In the rows, 128 means zero.
One hidden turn or mirror swaps the rows below in pairs. Which row is each named row swapped with?
vofa: [127 141  88 133 125  69 138 140 135 130 119 128 124 103 146 130 132 133
 123 122 163 125 153]
bep: [143 140 126 131 130 169 146 142 121 124 104 111 110 140 180 119 141 119
 138  93 140 160 134]
tol: [122 132 145 136 126 123 131 133 114 117  76 129 116 141 116 125  96 114
 111 120 173 122 129]
bove: [111 165 112 163  78 117 125 113  94 125 131 107  96 118 143 130 131 125
 137 146 140 142 127]
pev: [118 136 130 159 109 130 148 139 119 101 119 121  94 134 112 123 162 102
 167 121 101 149 150]
Mefi: [128 127  93 166 132 158 138 135 132 106 182 123 117  93 135 104 129 138
 136 114 133 120 106]
lesi: [127 132 172 133 120 149 125 130 128 110 178 129 111  93 143 158 110 121
 158 107 113 133 153]
Ribo: [125 154 159 153 140 144 134 125 124 113 143 162 151 143 141 120 109  94
 152 116 127 157 138]
lafat: [142 160  97 130 133 139 169 140 159 109 118 128 131 120 129 141 141  98
 134 105 160 122 116]
vig: [124 136  77 128 111 172 133 130 106 135 183 125 121 139 126 121 106 150
 136 128 139 132 126]
peb: [121 132  70 144 122 145 130 141 121 124 118 127 126 135 162 118 138 129
 126 126  75 117 114]
Ziraf: [124 120 114 101 134 134  97 136 134 144 127 156 102 116 125 150 119 163
 111 100 131  97 110]
Rakav: [121 120 123 163 149 142  88 134 125 101 113 152 143 120 126 147 116 150
 109 138  93 134 145]
ref: [121 107 123 147  99 139  95 131 116 146 117 138 111 119 115 149 110 173
 128 153 131  91 132]
sova: [147 151 145 147 112 126 126 130 114 105 139 144 112 119  82 132 146 118
 156 129 103  94 113]
Ral: [128 180 156 146 115 127 117 116 123 118 152 143 124 146 121 120 139 179
 147 106 119 126 112]
Lam: [ 94 104 123 128 124 140 121 160 100 126 121 128 118 106 162 110 138 116
 101 147 166 119 143]
Giser: [141 105 145 134 145 166 148 159 157 103 128 147 138 150 140 138 151 116
 129  99 134 114 110]
rofop: [129 138 131 130 118 137 132 134 115 119 181 127 128  90 128 140 183 133
 123 123 110 121 107]
dez: [138 124 117 158 114 147 122  93 106 127 129 123 120 121 152 120  90  97
 155 131 136 149 164]
totod: [137 137 178 126 120 131 128 139 126 144 121 120 129 144 100 115 147 169
 129 133 161 126 113]
Tume: [142 113 122 159 116 157 109 127  84 129 121 127 127 122 149 127  85 125
 158 140 143  96 134]
fegib: [115 138  73 137 111 115 122 130 115 146 144 137 118  92 119 128  99 112
 143 139  99 129 150]
lipep: [107 100 105 108 127 125 152 141 166 107 112 127 117 108 119 139 113 122
 110 152 126  97 141]
katud: [119 101 108 122 123 136 118 121 130 119 119 133 109  98 121 144 102 133
 120 150 120  69 123]
tuvo: [127 106 109 116 128 142 136 128 135 135 108 125 119 143 160 116  91 173
 121 128 157  96 148]
kom: [132 153 115 121 136 112 136 129 109 129 140 129 123 161 157 181 130 169
 122 118 102 122 143]
bimeb: [ 92  99 153 149 148 143 154 147 128 140 146 139 142 148 150 134 150 145
 110 112 148 140 157]
bizil: [109 136 196 144 124 165 122 125 144 134 142 136 121 121 135 135  97 132
 144 113 126 113 120]
Bim: [129 146  47 138 126 138 136 141 127 139 150 131 125 151 143 121 121 141
 120 115 141 128 133]
Sotak: [119 135 147 131 128 145 122 135 135 121  81 127 128 137 122 141 172 110
 126 126  97 127 168]
mapig: [123 153 140 142 116  99 163 138 129 146 110 130 130  97 144 128 100 156
 109 136 165 110 157]
sirem: [123 138 113  95 132 119 125 141 160 130 118 125 113 119 109 150 150 151
 108 114 105 156 159]
Lugi: [133 116  93 127 122 166 131 128 124 132 105 133 110 119 128 132 180 130
 147 144  92 137 148]
pufez: [132 133  68 135 128  95 144 131 116 117 116 126 121 161 126 115 122 126
 126 107 110 133 150]
sulo: [121 134 149 135 146 140 160 149 149 128 131 109 182 121 161 121 139 140
 115 123 135 150 146]
diru: [135 136 195 144 125 119 134 131 150 123 145 132 142 127 145 149 111 158
 140 154 130 130 144]
Pape: [121 135 134 144 119 180 138 132 119 113 129 125 129 143 128 128 103 176
 153 129  83 124 111]
tuvel: [131 124 164 147 120 111 130 136 127 119 188 132 118 121 136 128 120 105
 127 140  88 125 133]
gar: [123 140 139 123 125 184 132 134 128 118 138 130 105 100 123 107  92 168
 153 120 150 129 159]
gagil: [132 117 152 126 127 114 143 124 107 147 108 122 136 178 127 136 142 114
 124 144 107 117 109]
Gok: [131 101 114 146 116 150 128 160 103 142 111 117 140 121 161 138 111 102
 155 131 119 121 175]
tizop: [109 149 177 122 118 126 142 125 121 119 137 129 123 101 165 142 161 148
 112 145 140 120 169]
Fozar: [121 152 163 132 120 122 126 133 129 132 121 132 118  59 128 134 122 135
 136 126 122 131  90]
nepa: [104 163 136 131 129 127 153 131 137 134 139 100 130 118 155 113 160 115
 108 105 112 157 161]
sota: [105 130 134 175 111 123 109 148 114 111 142 157  80 126 118 122 155 156
 117 114 129 142 143]
pel: [156 150 131 115 136 128 140 142 141 123 130 161 111 132 103 117 124 178
 142 116 122 109  98]
duba: [130 126 127 132 126  77 122 129 131 126 154 128 137  98 147 114 100 169
 140 113 155 125 132]
zeve: [143 140 129 135 111 183 123 114 115 109 140 108 119  82 127 134 142 133
 131 137 153  99 112]
Gama: [117 139 146 149 146 138 149 133 100 113 145 127 140 123 136 133 137 121
 133 113 115 168 190]
todud: [112 133 120 128 118 104 135 140 115 123 163 145 109 135 157 124  95  97
 152 131 146 123  96]
Roge: [125 154 111 102 125 123 167 125 160 139 116 104 140 109 134 121 120 117
 152 152 114 146 150]
fov: [140 103 119 102 141 148 156 149 151 147 129 112 127 114 134 160 137 105
 120 124 145  92 125]
Kur: [136 129 119 143 123 147 134 132 137 121 108 126 131 161 124 125 196 152
 132 118 158 123 143]

Swapped with vofa: Tume
Swapped with Kur: sova
Swapped with bove: tol
Swapped with gagil: sota
Swapped with gar: Roge
Swapped with pufez: ref
Swapped with peb: Ziraf

One hidden turn or mirror swaps the rows below in pairs. Which row is each named row swapped with?
kup: [134 114 151 145  85 143 134 129 134 121 149 101 163  97 104  97]
butug: [171 140 143  96 110 159  83 132 119 134 136 127 168  87  99  98]
Dabo: [182 179 146 100  71 158 114 145  96 139 154 130 150  81 102 129]
pibid: [145 162 151 130  87 150 163 106 142 165 131 129 143  74  94  95]
bof: [171 172 104 119 103 176 136 158 143 135 141 129 144 123 108 151]
Duva: [165 154 119 132  89 202 124 110  82 154 111  79 176 103 137 142]
vit: [168 130 139 111 124 150 128 111 140 137 145 121 158 109  56 141]
dumo: [169 176 110 130  95 174 155 158 146 146 138 124 146 130 114 140]
vigu: [167 168 126 112  79 192 102 105 117 142  92  91 167  58 122 137]
valo: [173 174 138 113  67 180 108 129 145 129 107 102 158  45 103 137]
rusa: [179 129 128 140 116 147 118  68 121 117 133 105 155  85 113 100]
Bul: [156 135 116 138  94 193 140 114  87 148 124  79 175 125 142 124]
nozan: [155 138 147 120 115 176 105 127 154  99 120 104 132  74 113 152]
Nem: [153 123 146 139  73 171 137 107 122 141 158  76 137  61 139 143]
senef: [163 112 143 134 123 157 142 114 116 131 158 101 164 126  87 118]
tife: [154 123 124 148 106 187 139 110  88 143 140  84 174 124 134 114]
met: [155 167 125 153  63 156 148  89 137 139 144  78 150  58 117 128]
zof: [173 177 130 106  59 146 122 126  96 162 121 127 151  97  85 143]
ror: [153 185 124 133  95 172 173 124 142 172 129 128 146  90  98 112]
mek: [196 137  97 130 114 173  99 134 135 106 132 103 151 105 115 150]
riv: [157 140 155 105 125 151 127  87 107 122 147 119 177 108  99 111]
Zani: [174 173 141 119  59 172 105 122 142 121 105 101 158  50 110 144]
Sesu: [145 124 149 129 126 168 123 111 158 111 140  94 143  68 125 123]
nizi: [161 133 114 146  97 193 143 117  85 150 122  78 169 123 136 131]
pefip: [148 133 170 126  67 142 148 105 121 154 124 112 155  68  97  97]
Veg: [159 179 113 134  88 162 173 144 143 158 143 129 140 110 106 126]
binu: [175 151 130 100 115 161 109  95 159 130 136 116 159  93  75 151]
numap: [158 117 144 119  96 148 101 120 117 136 151 115 175  90  97  82]
pese: [174 166 133 104  62 148 124 135  98 174 103 116 152  94  94 149]
Gomo: [177 174 149 101  72 155 119 106  91 161 111 123 144  84  88 144]
nit: [157 151 121 113 125 188 123 131 121 128 124 116 146 126 144 164]
Fumar: [151 170 133 167  68 155 160 113 128 134 130  69 156  72 124 128]
Kini: [152 146 112 138 109 164 134 127 125 145 171 111 183 128 130 101]
Pana: [158 178 103 133 107 173 159 153 144 155 134 131 154 118 116 127]
Buv: [153 143 115 139 107 199 135 118  92 156 110  85 179 116 137 129]
vefel: [165 168 112 128  88 203 127 103  94 166  95  85 173  81 131 129]
Buvo: [191 132 107 152 118 163 102  93 121 102 126  94 156  81 117 121]
Nobo: [147 158 131 164  63 160 152  94 122 132 131  72 147  72 122 142]
mano: [174 143 112 127 110 162  98 101 167 122 136 121 152  84 131 146]
Nubik: [171 175 105 133  96 173 155 156 135 148 139 126 148 129 103 140]
kito: [150 129 164 131  76 153 147 104 113 157 123 109 149  64 102  94]
fir: [163 137 139 113  90 169  84 152 125 108 103 112 151  93 110 148]

Swapped with Dabo: Nem
Swapped with mek: senef
Swapped with Buvo: vit
Swapped with ror: vefel

